In the rows, 128 means zero.
Each named turn below is shown by a few rows before and after it. Which turns, in which order, take the first row of each later pair to the second? The first pair is answered.
q_793:
[155 153 121 136 127 108 149 123 130 147] => [153 155 123 131 130 113 141 119 142 155]
[134 136 104 149 127 137 121 157 105 105] => [131 146  89 150 124 142 124 142 112 109]
[134 118  93 115 116 200 106 102 124 167] => [139 101 114 114 125 205  97 121 119 166]
q_755:
[129 156  94 130 187  98 140 129 138 123] => [123 117 143 132 160  87 165 151 160 128]
[105 141  82 138 122 124 143 104 115 100] => [127 146 108 139 124  94 158 125 123  86]
[ 98 123 103 140 141 126 130 147 154 108] => [ 98 125 105 141 145 121 132 148 154 110]
q_22:
[143 110 155 137 114 144 158 153 120 136] => [148 130 158 139 121 118 168 155 130 124]
[ 68 131 130 156 110 113 126 101 163 116] => [106 154 106 163 135 104  94 128  92  94]
[174  99 131 119 104 120 147 148 136 138] => [179 112 134 119 107 114 146 149 133 135]
[110 107 126 122 154 157  98 138 124 136] => [105 136 132 121 151 121 130 124 178 122]
q_558:
[145 183 139 118 158 108 118  95 194 148] => [141 153 159 110 157 134  99  97 194 177]
[164 126 101 138 142 149  97 161  28 122] => [160 155 106 156  79  84 201 134  95  96]
[109 141 103 140 113 118 176 157 128  94] => [ 99  93 132 129 108 161 157 165 132 133]
[219 166 123 136 119  99 164 126  91 128] => [206 118 161 129  90 132 180 127 119 174]
Then:
(2 to 3 turns a pair)
[ 83 136 121 126 124 100 133 104 196 108] => [130 148 143 121 176  93  86 139 165 107] | q_558 then q_755 then q_755
[116 100 147 140 110  88 145 158 132  99] => [ 94 124 128 131 122  96 137 117 175 107] | q_558 then q_755 then q_22
[134 148 109 136 155 141  86 118 130 160] => [128 115 155 133 133 137 116 136 165 175] | q_558 then q_558 then q_793
[160 110 145 137  90 136 163 148  76 135] => [134 143 120 137  78 128 185 101 138 142] | q_755 then q_793 then q_22
[181 149 129 136 147 103 125 166  85 106] => [113 151 113 123 120 140 141  85 191 144] | q_22 then q_755 then q_22
[116 129 111 118  77 158 157  96 135 151] => [123 177 112 116 117 114 148  93 168 126] | q_558 then q_22 then q_755
[190  95 201 123 113 107 135 173 153 158] => [212 135 181 130 135  74 128 181 130 125] | q_22 then q_558 then q_558
[138 160  73 137 137 133 141 112  83 131] => [149 154  91 141 115 126 173 112  94 133] | q_558 then q_22
[131 177  65 133 138 130 127 100 104 124] => [125 165  90 128 114 138 150  75 163 154] | q_793 then q_558
[124 177  99 137 141 105 154 122  99  77] => [105  80 173 117 113 175 148 134 130 155] | q_755 then q_793 then q_558
[205 163 120 122 123 156 142 137  90 177] => [204 184 151 125 127 109 168 138 152 161] | q_22 then q_793 then q_22
[141 116 122 125 115 174 121 102 126 185] => [169 137 162 138 134  85 143 164 119 119] | q_793 then q_558 then q_755
[135 134  84 130 117 161 139 104  75 147] => [133 164  76 131 119 142 152  94  98 142] | q_793 then q_558
[111  88 177 134 112 137 160 149 148 127] => [ 98 128  85 136 135 160 129 111  90 103] | q_793 then q_755 then q_558
[135 129 125 121 165 115  90 146 107 104] => [ 97 107 118 126  95 130 160 109 152 124] | q_793 then q_558 then q_755
[ 75 102 126 129 147 170 103 122 156 142] => [ 84 128 125 127 166 155  91 122 164 134] | q_755 then q_793 then q_22
[106 148  73 135 129 127 130  99  95 107] => [ 92 114 117 123  95 146 151  84 155 152] | q_558 then q_793
[122 143 131 125 127 129 119 105 146 137] => [126 116 158 129 117 126 127 128 138 134] | q_22 then q_755 then q_755
[125 127 117 116 116  89 158 155 151  98] => [129 117 110 112 155 127 100 170 114 104] | q_558 then q_558
[104 104 133 111 154 111  81 109 166 101] => [116 128 119 126 119  74 134 107 157  80] | q_558 then q_22 then q_558
[140  96 186 129 165 127  97 162 122 139] => [116 138 168 133 153  90 130 127 190 125] | q_755 then q_22
[ 55 111  96 120 107 158 123  85 172 126] => [ 93 167  82 119 167 134  75  94 149 111] | q_793 then q_755
[ 95  85 149 138 101 103 146 143 158  98] => [ 75  99  92 138  98 138 132 102 135 109] | q_793 then q_755
[102  86 160 114 109 150 157 111 184 144] => [146 124 147 107 192 126  78 154 110 102] | q_558 then q_755
[119 108 169 114 152 121 136 145 124  98] => [119 115 135 111 158 136 122 140  93  94] | q_755 then q_22 then q_22
[128 132 110 116 106 150 133 102  98 150] => [131 141 112 116 116 152 125  95 113 149] | q_558 then q_793
[150 128 158 114 169 150  74 136 134 157] => [ 92  91 138 126 106 162 138 109 167 161] | q_558 then q_755 then q_755
